In the data rows, 500 means zero.
Here is a table of points, one per row:
[165 421 572 343 543 759 382 564 415 615 640 426 465 341 485 383 543 453 598 395 597 571 520 713 333 426 367 795 491 547 707 433 570 472 619 405 757 458 762 463 452 610 590 606 495 468 879 371]
[487 605 651 496 555 582 432 311 637 534 333 404 617 596 667 516 455 309 510 606 446 461 588 344 417 514 544 587 575 339 430 545 602 587 564 524 762 404 464 379 484 611 583 439 576 588 566 463]
[570 398 413 516 467 528 623 614 506 347 592 389 471 402 280 493 711 562 515 478 547 455 621 419 364 416 536 240 489 571 481 584 348 495 448 459 560 543 463 370 653 253 659 505 462 495 447 565]
[302 497 563 594 453 511 460 410 647 378 599 498 561 582 445 624 442 409 393 502 595 412 450 536 619 415 185 453 365 327 387 448 457 474 525 524 471 525 433 428 548 469 356 717 334 508 465 572]
[791 468 372 523 373 577 327 675 562 566 326 514 596 535 600 250 564 483 428 766 482 524 586 367 506 473 668 443 348 317 678 477 500 490 575 449 557 624 646 501 587 478 487 360 490 482 482 659]
[470 540 745 602 668 456 559 364 433 476 524 608 506 374 390 380 406 602 498 534 500 496 446 530 519 691 575 560 405 350 612 430 649 428 549 566 611 672 425 684 518 536 455 288 486 634 233 465]
[656 464 329 390 626 403 460 403 573 668 250 572 508 521 442 513 716 611 521 315 615 542 493 567 527 657 566 161 576 618 408 407 150 483 625 590 690 358 734 545 575 758 364 448 454 587 534 460]
[410 561 275 709 740 678 542 423 530 565 401 572 387 499 534 605 418 599 600 360 535 376 535 470 695 329 485 556 667 609 594 593 563 529 352 545 391 638 585 332 777 650 366 432 568 594 545 737]
[667 516 278 286 511 666 346 495 378 688 548 449 637 449 276 645 385 501 350 369 565 424 517 520 467 547 604 655 536 639 344 623 529 745 557 644 522 754 361 680 519 625 552 320 491 459 645 379]
[650 669 557 538 683 696 637 514 604 449 676 484 460 441 714 423 632 446 549 296 440 678 386 509 513 532 653 490 386 394 500 515 452 524 544 532 389 451 500 756 585 509 527 512 679 416 433 515]
[383 605 508 602 683 431 571 532 571 471 689 550 606 585 278 420 584 342 589 444 563 485 637 524 334 437 607 665 621 511 569 451 542 647 405 365 455 378 463 455 460 524 521 676 663 359 430 509]
[526 446 665 258 626 303 545 616 617 502 466 619 519 273 444 505 526 311 416 407 538 595 492 563 655 549 717 299 419 577 650 495 556 574 674 427 446 674 436 505 431 412 626 384 596 620 758 618]
[537 340 202 526 360 453 483 391 562 561 507 417 500 376 461 517 257 537 599 447 412 575 493 130 609 233 696 635 522 185 444 596 472 428 377 360 451 426 553 414 421 621 366 443 509 575 338 442]
[220 652 347 412 566 557 472 663 356 594 202 585 349 549 537 649 712 428 557 525 380 302 546 499 604 387 489 537 417 492 543 661 434 409 706 742 434 359 399 436 409 586 619 506 604 519 219 428]
[396 489 474 251 430 495 478 314 592 628 633 533 409 422 426 589 492 507 449 564 496 409 572 709 353 549 626 265 459 594 666 681 477 581 455 357 498 602 491 470 470 681 355 593 505 494 346 468]
[652 314 721 669 423 420 584 467 492 444 350 396 462 642 437 555 543 688 449 635 363 387 383 694 435 590 737 387 571 551 434 433 667 433 387 527 399 298 516 482 372 772 655 630 544 433 440 620]
[593 510 585 572 255 501 636 377 494 430 548 589 561 337 524 395 595 662 604 725 573 637 447 432 656 475 443 297 600 497 362 644 517 570 535 482 578 427 332 427 350 554 521 649 461 497 662 542]
[231 433 503 424 445 587 384 422 467 698 287 457 500 481 499 546 457 382 469 288 446 761 499 495 468 833 590 533 451 385 587 559 571 590 590 719 309 562 563 476 630 347 555 416 323 396 625 557]
[382 600 281 563 449 235 515 551 639 156 543 610 473 568 565 536 651 512 484 642 303 483 572 533 383 592 441 632 441 579 563 286 412 508 374 588 439 690 604 508 372 738 427 579 351 480 513 426]
[541 580 353 628 527 788 738 530 383 377 439 471 613 596 422 596 338 558 505 478 249 439 361 336 595 648 292 500 435 425 623 610 361 341 494 519 504 652 439 617 611 520 489 565 641 511 430 643]
[239 470 612 320 312 447 568 538 522 394 355 393 517 704 411 593 472 581 533 498 750 471 323 445 570 306 448 265 619 213 514 618 469 443 315 542 480 720 732 744 318 434 476 513 478 428 263 575]
[459 462 587 459 462 164 480 428 486 630 720 451 508 363 541 547 658 360 531 383 501 526 521 233 620 413 346 342 491 753 626 573 518 346 370 375 545 354 467 587 595 674 622 564 605 490 594 504]
[424 444 357 627 414 539 458 560 720 446 325 380 519 434 506 389 437 493 385 523 580 501 392 361 480 629 425 573 566 641 394 358 430 536 574 500 245 262 559 465 382 479 623 628 299 602 415 425]
[449 537 455 507 629 521 485 544 502 694 635 280 542 369 472 587 581 312 517 714 512 649 408 745 415 438 552 530 528 682 494 534 471 438 536 643 502 396 546 513 435 289 199 337 534 505 430 406]
[315 429 411 490 325 461 680 525 595 586 715 501 600 684 496 275 504 502 477 431 569 343 432 642 682 334 464 715 300 530 505 532 712 748 562 586 474 532 501 597 562 518 434 500 539 670 526 385]
[623 442 514 237 496 315 452 542 598 464 565 464 528 434 544 591 487 637 521 536 448 453 554 626 493 630 526 545 716 178 653 486 536 647 570 583 374 324 451 591 893 336 422 567 715 537 564 367]
[599 494 862 381 515 515 620 462 433 361 480 585 465 435 468 484 557 549 531 383 304 324 558 292 394 564 514 862 607 631 569 594 434 688 663 599 569 533 742 633 517 372 574 602 282 368 575 252]
[593 351 195 432 403 378 459 646 508 365 695 643 440 812 519 339 483 327 669 447 555 528 448 495 517 636 695 581 552 498 549 609 552 387 481 480 356 484 443 490 353 462 452 523 205 628 530 492]
[478 547 409 553 380 624 525 727 493 328 499 467 448 447 606 416 282 510 582 330 434 385 507 570 686 463 622 370 607 430 249 457 436 452 430 347 567 714 717 315 259 239 378 347 626 352 507 334]
[552 438 567 378 503 855 466 441 562 659 438 456 328 521 461 544 632 469 681 698 498 700 523 548 597 610 348 438 393 540 450 430 474 682 430 347 474 690 458 544 471 457 435 561 644 625 519 158]
[380 457 351 383 512 418 280 505 509 376 745 500 629 401 459 371 493 533 628 643 629 789 484 347 900 563 459 723 554 585 559 341 481 326 461 534 680 661 434 528 578 492 518 311 411 344 257 505]
[593 517 545 592 517 538 258 562 519 355 396 380 448 500 472 592 520 432 443 590 562 471 595 667 568 442 664 540 499 599 620 699 183 694 547 256 582 309 566 490 540 491 496 536 446 415 567 678]
[455 405 693 649 354 374 472 510 529 322 598 416 518 604 354 383 439 560 732 394 449 595 596 633 385 522 454 434 463 509 624 482 403 425 471 804 658 449 401 504 580 580 539 193 800 587 652 603]
[714 483 497 646 474 508 485 475 619 759 601 370 384 636 506 525 492 377 477 662 562 432 593 411 445 715 279 621 539 426 334 513 500 406 400 394 390 636 557 415 491 405 676 280 412 528 497 520]
[540 611 345 595 479 308 467 439 288 922 451 580 516 464 442 258 225 350 519 590 463 429 409 569 542 412 337 382 573 516 540 326 413 785 492 538 533 498 582 564 480 337 575 584 496 599 324 507]
[590 639 832 317 654 103 404 525 499 372 417 445 611 532 541 355 702 593 411 503 475 602 405 514 462 422 498 620 543 499 607 628 371 426 356 505 500 733 463 344 574 390 578 533 473 557 373 238]
[356 556 736 466 499 604 404 452 455 442 384 564 411 752 479 852 484 494 365 591 323 568 548 625 773 150 547 476 622 530 561 319 380 423 508 559 451 467 460 536 506 395 471 408 624 545 800 438]
[583 405 492 311 517 846 648 477 463 471 282 445 618 366 470 696 449 277 494 519 527 311 390 577 488 477 406 841 522 487 494 334 333 363 498 509 546 496 378 412 456 533 616 527 562 403 376 606]
[492 590 269 524 748 431 557 386 325 311 440 489 423 470 577 342 388 529 729 584 599 452 284 354 538 425 439 339 258 287 537 437 427 710 496 517 526 493 431 435 537 529 442 542 341 412 613 545]
[484 517 579 616 632 423 504 495 516 403 307 518 443 568 333 323 514 524 436 499 533 331 460 288 357 432 312 306 673 357 401 575 609 400 664 271 459 575 339 618 333 485 322 415 514 578 669 464]
[543 537 601 402 388 767 428 460 389 417 608 468 512 494 540 343 293 466 443 484 344 444 437 643 385 478 449 272 591 549 649 415 474 413 456 462 292 406 336 481 592 792 501 486 476 477 483 418]
[576 520 293 554 232 596 448 540 673 636 644 555 324 619 436 541 633 487 435 445 565 618 489 432 360 434 407 407 568 406 469 426 758 246 436 588 681 555 551 331 474 435 555 649 484 427 423 484]
[421 541 466 606 423 430 574 378 488 442 374 541 580 400 532 471 676 484 527 517 315 236 312 780 547 598 463 628 584 624 272 618 677 488 544 412 673 568 282 530 617 548 492 308 308 595 584 640]
[306 559 410 329 516 775 494 621 561 546 648 445 460 554 518 543 519 616 609 719 600 426 560 119 324 356 656 433 546 673 364 337 688 589 344 414 338 318 473 438 449 371 441 339 456 419 501 496]
[441 528 803 609 478 365 506 561 629 730 553 443 401 203 549 457 423 574 611 496 468 287 495 523 554 463 497 547 312 415 478 483 371 426 366 737 405 623 395 549 471 546 499 548 391 442 758 479]
[569 553 476 583 561 440 329 528 501 514 566 471 642 610 410 456 397 578 503 534 492 463 348 389 596 675 655 540 365 599 363 514 477 437 487 550 508 476 543 421 472 306 414 756 760 529 654 530]
[411 500 223 424 686 212 563 632 600 474 451 386 499 310 585 641 379 707 475 484 626 520 561 474 470 617 494 458 463 586 546 487 618 527 531 321 536 610 518 407 414 536 671 514 780 588 575 443]
[710 567 452 487 663 600 526 693 559 431 512 325 442 648 617 440 596 655 524 508 552 687 533 532 518 428 354 554 504 655 292 478 640 378 519 434 540 338 415 564 493 547 574 546 405 522 491 640]
[652 516 635 651 585 814 362 336 395 420 852 535 578 436 585 736 601 563 467 454 492 382 507 572 429 498 504 284 609 487 523 512 665 429 635 416 486 684 544 387 290 399 614 634 320 605 493 400]
[582 599 370 568 530 527 631 468 376 534 397 558 477 643 402 497 611 550 347 597 763 471 543 451 583 648 622 636 447 481 712 489 520 198 335 341 526 394 494 530 498 461 409 575 612 409 738 389]
[815 437 479 763 565 324 542 614 478 296 370 492 421 273 549 690 426 367 447 509 587 546 582 483 483 594 388 390 465 618 478 357 737 520 470 804 517 440 454 542 488 518 404 722 426 518 582 420]
[587 444 268 523 569 181 643 386 428 559 644 341 577 537 616 509 691 466 430 505 507 361 523 461 712 586 369 281 472 589 696 469 570 621 595 357 493 448 449 461 364 383 375 329 577 322 455 497]
[452 266 452 490 814 568 265 514 453 523 772 555 267 581 543 450 413 483 245 465 320 600 528 535 474 634 506 584 511 470 475 625 408 639 507 594 629 308 481 557 457 495 596 553 573 496 355 509]
There is one direction along which these points spread out most. Take the direction at right angles to it along which they spread out most. Then take the direction at right angles to both along which they spread out most. Go by this last direction. Where along it does each point below lie, from 0 to 99? 50 is the average, and the first point above lies past it. One standard deviation of the points above along it is 16.
[634 490 352 343 561 406 685 455 461 653 467 521 571 650 517 636 144 567 542 512 427 488 556 515 520 381 434 453 474 485 572 542 417 412 442 520 529 414 445 559 365 350 446 568 194 596 566 700] 48
[554 662 603 498 512 457 633 498 418 325 521 425 446 423 415 465 405 473 360 251 474 658 579 560 489 473 538 613 375 412 520 497 558 502 489 562 593 205 575 432 693 614 610 267 294 545 387 230] 52
[722 665 706 418 136 195 495 505 326 505 652 385 388 452 404 494 695 641 417 521 513 633 467 525 473 552 467 537 586 360 461 530 573 645 710 373 390 413 645 344 416 649 394 610 559 509 506 983] 40
[321 500 250 507 250 519 598 277 379 440 387 600 411 335 665 493 652 549 379 415 371 427 464 504 169 406 642 504 512 453 375 440 350 467 449 505 533 524 437 709 495 470 515 420 489 498 623 681] 40
[773 440 747 473 431 464 313 461 341 545 442 522 559 597 608 476 690 433 634 255 499 463 626 460 370 429 570 599 371 421 460 459 494 440 456 531 490 538 420 554 512 434 485 553 694 612 262 561] 44
[389 473 412 404 516 415 450 386 518 456 610 756 616 537 453 610 472 540 501 418 427 311 619 640 486 585 357 562 472 286 308 500 333 451 510 597 292 274 584 587 499 523 638 360 527 348 576 620] 47
[442 461 900 613 503 464 575 520 411 737 430 503 449 576 643 475 526 568 439 336 643 486 579 486 547 591 634 623 534 518 645 437 374 577 571 359 526 497 290 454 414 617 495 593 477 550 380 627] 41
[297 459 604 763 474 411 651 659 400 598 675 621 520 618 636 613 415 498 545 800 549 540 385 474 342 533 507 477 577 425 434 480 336 457 721 568 488 672 629 447 710 683 578 375 394 372 585 295] 46
[247 620 569 532 496 676 434 510 483 443 463 430 725 339 568 439 475 507 402 422 565 612 765 472 572 678 564 349 515 594 570 540 575 562 406 507 564 322 622 545 574 447 568 630 398 612 372 480] 54
[497 534 680 522 413 454 407 505 626 484 371 629 352 597 499 659 344 461 647 520 498 453 453 467 397 489 534 423 381 604 273 435 839 484 411 266 638 488 535 502 643 434 535 445 317 409 301 554] 35
[416 457 479 498 408 504 495 725 513 707 398 577 627 553 465 492 518 588 587 463 457 711 544 571 332 454 554 437 363 714 456 619 449 432 571 383 584 491 465 481 552 347 327 645 374 484 453 369] 58
[724 497 385 713 270 552 412 440 636 381 264 706 444 551 562 554 413 492 410 392 545 631 281 443 350 432 333 521 364 613 638 516 635 580 457 432 425 462 445 492 378 375 498 298 645 496 500 406] 41
[429 330 637 410 684 762 589 702 417 504 485 673 624 407 531 366 629 415 388 552 431 588 505 486 613 356 291 578 574 450 324 518 492 649 182 626 409 470 500 457 495 595 343 602 536 519 507 603] 42
[441 442 542 429 628 624 607 250 438 395 346 565 492 495 567 353 237 462 445 632 556 583 684 671 443 259 554 614 564 616 285 463 508 303 719 629 276 739 579 486 592 475 599 634 797 314 348 605] 41
